In the rows, 128 means zero.
The rows of T fall into a few groups, which share some directions, and each row is roughly a mix of its group's hidden directions, except some rows that fit no group.
T:
[[191 119 119 135 142 122 115 185 103  83 127]
 [123 122 100 139 107 181 155  79 105 123 181]
 [160 130 175 106 164 175 133 110 166 146 164]
 [ 87 149 151 146 186  97 140  90  89 119 124]
 [199 126 140 137 175 122 108 165 102 107 115]
 [128 115 110 194 166 109 131 112 170  90 108]
 [ 85 145  85 109 123 119 122 193 129 117  86]
 [138 107 103 131 152 136 128 197  77 125  90]
 [104 107 101 134 134 141 147 155 161 147 206]
 [177  89  81 140  79 152 157 122 125 107 127]
 [142 160 135 137 167 100  84 120 176  78 119]
 [105 124 109  88 168 183 114 133 144 106 178]
 [120 128 111 186 120  72 117  92 116 167 106]
 [160 131 156  98 145 122  74 164  87  89 119]
 [167 123  91 139 143 122 115 108 152  61  86]
 [167 136 153 121 126 160 173  88 158 160 169]
 [ 85 163 186 159 135 123 104 114  82 143 137]
 [120 100 172 151 102  70 102 110 101 100 156]
 [136 111 197 156 109 167 134 146  94 103 102]
 [119 106 131 126 187  92  85 173 134 101 103]
 [103 129 112 170 167 114 103  77 108 176 148]
 [148 160 115 161  72 183 123  95 116 128 108]
 [100 141  94 133  83 114 153 100 152  67 106]
 [146 146 159 132 177 132 105  94 101 192 126]
 [113 152 204 139 145 100 103 135 143 162  97]
 [180 123 136 102 164 174 143 119  87 117 168]
 [ 99 113  79  76 106 124 164 119 157 131  88]
 [105 149 199 125 103 155  83 109 127 143 103]
 [173 126 110 140  81 180  92 160 134 119 100]
 [168 118 117 157 161  84 125 105  73 164 117]
 [117 139 175 147 127 155 175 126 163 187 132]
 [ 71 119 106 157 118  71 170 127 103 119 141]
 [ 75 123 100 164 153 156 121  89 105 174 131]
 [198  95 172 127 135 144 112 109 114 118 166]
 [128 158 109  77 129 170 132 167 182 125 103]
 [147 134 143 164 138 132  72 153 109 137  62]
 [127 145 175 180 102  69 107 123 133 149 113]
 [159 126  80 155 129 157 128  67 129 152 167]
 [164 130 128 129  92 198 128 148 177 142 137]
 [147 164 118 170 116 136 155  94  86 183 112]
 [184  97  99 155 101 176 144 131 153 113 100]
 [144 106  77 109 130 135 146 129 170  93 187]
 [156 151 171 109 128 180 137  93 175 101 139]
 [ 91 152 156 102 138  98  91 174 114  99  88]
 [105  92 121 142 178  94 165 170 118 166 146]
 [109 112 111 173  82  94 180 118 156 101 117]
 [126 120  97 132 185 171 106 115 104 124 184]
 [127 113 170 121  53 155 104 129 123 130  88]
 [198 124 140  73 137 133 166 141 128 121 155]
 [100 151 187 137 127 136 108 127  60 103 128]
 [113 152 105 150 112 191 120 133  95 175  93]
 [118 115 123  94 103 189 178 135  83 129 146]
 [ 73 150 128 150 149 127 178 134 122  68 131]
 [125 121  87 184 175 124 136 146 172 114  98]
 [ 98 118 115 172 165 154 101 168  76 149 123]
 [192 126 125 140 157 139 110 131 102  93 184]
 [ 95  65  93  99  76 137 124 146 116 137 134]
 [130 160 104 146 135 156 103  76 166 183 139]
 [106 122 126 189 119 125 126 123 131  52 107]
 [ 76 131 100  94 106 153 125  83 125 177 110]
 [153 143 134 143  43 140 157 119 148 104 110]
 [ 73 134 146 113 106 141 157 101 144 173  79]
 [126  96  95 150  79 103 175 122 109 163 160]
 [190 126 143 121 133  66 141 115 119 141  83]
 [184 148 173 153 130 116  96 151 156  84 133]
 [110 160  53  97 130 124  91 125 141 155 110]
 [124 119 213 137 126 112 148 106 113 109 167]
 [119 112 149 184 135  94 141 116 164 190 132]
 [121 129 165  99 117  63 171 152  97 104 131]
 [173 128  89 163 111  87 113 118 168  86 115]
 [160 106  77 133 134 169 143 170  89  94 119]
 [122 140 146 155 110 187 134  92 179  88 135]
 [ 78 167 123 103 160 186 140 115  95 124 122]
 [ 96 112  62 162 134 121 135  84 114 162 109]
 [156 149 100 111 123  95 115 126  73  99  72]
 [131 133 144  72 174  91  94  88 136 153 118]
 [103 143 117 166 108 153 125 116 109  72  69]
 [165 111 138 186 105 146 110 125  86 178 139]
 [132 192  84 140 124 137 111 116 183 139 101]
 [132 120  98  72 141 148 121 166 166  77 146]
 [114 158  93 160  89  57 116 122 148 119 130]
 [143 145  87 155 174  88 162 120 138 104 172]
 [127 150 165 146 145 117 104 123  87  95  60]
 [102  87 168 106 133  95 158 177  89 119 132]
 [182 118 129 107 126  99 152 158 114 122  61]
 [ 92 144 144 128 159  67 155 185 135 122 122]
 [142 103 179 127  86 129  79 125 164 111  91]
 [136  98 118 112 139  89 148 129  79  75 173]
 [ 97 103  65  81 156 128 145 136 126 146  91]
 [154 145 140 131 146 127  88 126 100  88  57]
 [ 87 144 154 106  76 149 160  84  98 138 146]
 [ 87 132 158 189 161 120 118 165 122 165 114]
 [141 119 105  69 159 139 163  73 131 154 110]
 [136 125 169 128  96 102 121  98  99  55 123]
 [166 168 109 141 151 148 128 102 199 109 124]
 [173  98 121  84  93  89 128  83 152 136 147]
 [124 101 159  94 174  71 129  98 117 127 165]
 [ 89 140 148 142 148 129 166  97 140 200 140]
 [175 133 145  82 107 101 152  82 145 113 169]
 [137 106 126 121 143  62 101 120  67 100 114]
 [106 112 118 135 114 131  40 136 143 145  93]
 [116 104  86 119 116  80 143 109 153 179 169]
 [101 138 142 132 153 182 159 186 158 114 151]
 [147 120 105 129 165 193 155 100  98 146  92]
 [151 128  73 151 174 143 121 131 174 153  91]
 [126 130  99 114 132 190  80 163 111  89 147]
 [131  65  93 141 121 158 125 128  83 175 131]
 [110 139 195 132 120  89 132 140  85 165 104]
 [172 115 168 128 113 170 126 112 191 114 108]
 [135 109 113 157 184 121 102 190 154 130 155]
 [ 70 161 151 130 111 144 163 106  84 115  93]
 [174 144 164  96 185 118 144  95  95 123 136]
 [192 122 158 106 162 127 137 164  80 126 112]
 [148 119 165 155 118 184 113  90 166  94 149]
 [124 150  90 111 203  97 100 131 142 102 140]
 [106 187 137 134 147 121 103 125 191 158 104]
 [157 110 109 134 115  75 172  88 173 108 121]
 [144 130 178 111 139 102 140 156 156  58 118]
 [166 107  53 142 166 146 142 149 137 112 118]
 [124 122 180 175 156 176 126 101 140 135 167]
 [182 140 150 158 121  68 123  82 137 137 114]
 [103 126 136 118 125 212 142 159  98 117 151]
 [157 138 138 147 195 137  73 147 148 102 142]
 [ 83 112  68 146 157 166 105 162 112 121 140]
 [ 92  95 142 193 115 120 154 131 112 103 172]
 [ 78 137 171 150  70 124 148 124  87 118 117]
 [105 174 125 120 139 171 120 104 176 174 100]
 [126 146 116  68 116 162 152  65 119 114 150]
 [102 136 148 123 182  97 155 137  78 113 174]
 [112 140 110 115 148 194  84 175 105 140 139]
 [136 115 113 162 117  90 146 155  52 104 126]
 [157 122 101 127 157 138  84 180 123  72 114]
 [189 120 124 166  81 163 109 128  98 105 115]
 [164 130 117 113  84 115 109 146 104  86  66]
 [144 123 116 161 128 149  67 175 117  89  95]
 [ 66 130 127 180  94 144 105 167 119 125 147]
 [143 109 166 131 137  70 137 144 142 190 157]
 [166 123 156 137 148 148 113 126 115 209 151]
 [131 125 141 136 126  83 172  67 144  80 126]
 [148 137 158 113  55 145 105 112 146  92  97]
 [116 142 132 209 120 145 154 121  78 116 128]
 [188 101 171  99 151 144 133 133 131  99 171]
 [155 138 121 113 178 192 139  85 126 133 159]
 [222 126 137 104 115 146 126 119 108 137 130]
 [122 126 152 156  90 114 196 145  83 112 146]
 [144 125 116 144 137  98 142 178  51 145 123]
 [145 148 188  91 130 109 104 123  74 144 100]
 [167 102  81 125  96 148  89 159 149  91 150]
 [149 114 160 110 115  67 161 107 143 178 149]
 [115 157  96 113 143  97 159 164  88 181 107]]

Here is one row of each group, with its name. Which group are the others in?
[107 139 168 142 102 115 113 169  72 104  86]
(109)
[133 130 192 138 146 129  85 107  98  75 136]
(82)
[ 91 151 119 111 165 128 167 185 127 175 134]
(43)
[200 136 154  95 164 126 128 129 154 105  96]
(102)

[155 112 103  93 125 116 180  80  97 161 104]
(102)
[179 128 115 125 129 138 164  50 125 138 116]
(102)
[141  92 170 156 144 149 105 129 134 180 178]
(43)
[112 121 100  67 103 115 119 136 194 109 116]
(43)
[147 110  94  98  74 106 181 146 150 106 148]
(43)
[176 132 190 129 112 116 135 177  90 117 124]
(102)
[177 106 157 133 137 101 162  91  88 123 172]
(43)
[146 137 181  65 134  91 135 118  88 127 145]
(109)
[111 148 136 148 172  97 139 171 189 147 105]
(82)
[153 127 114 180 126  94 130  66  97 160 136]
(102)
[130 106  92 138 156 152 136 127  53 147 163]
(102)
[ 96 121 106 167  78 107 139  80 146 170 138]
(43)
[121 137 140 189 103 192 108 108 149 103 120]
(43)
[113 123 128 176  86 111 122 193 104 120  94]
(102)
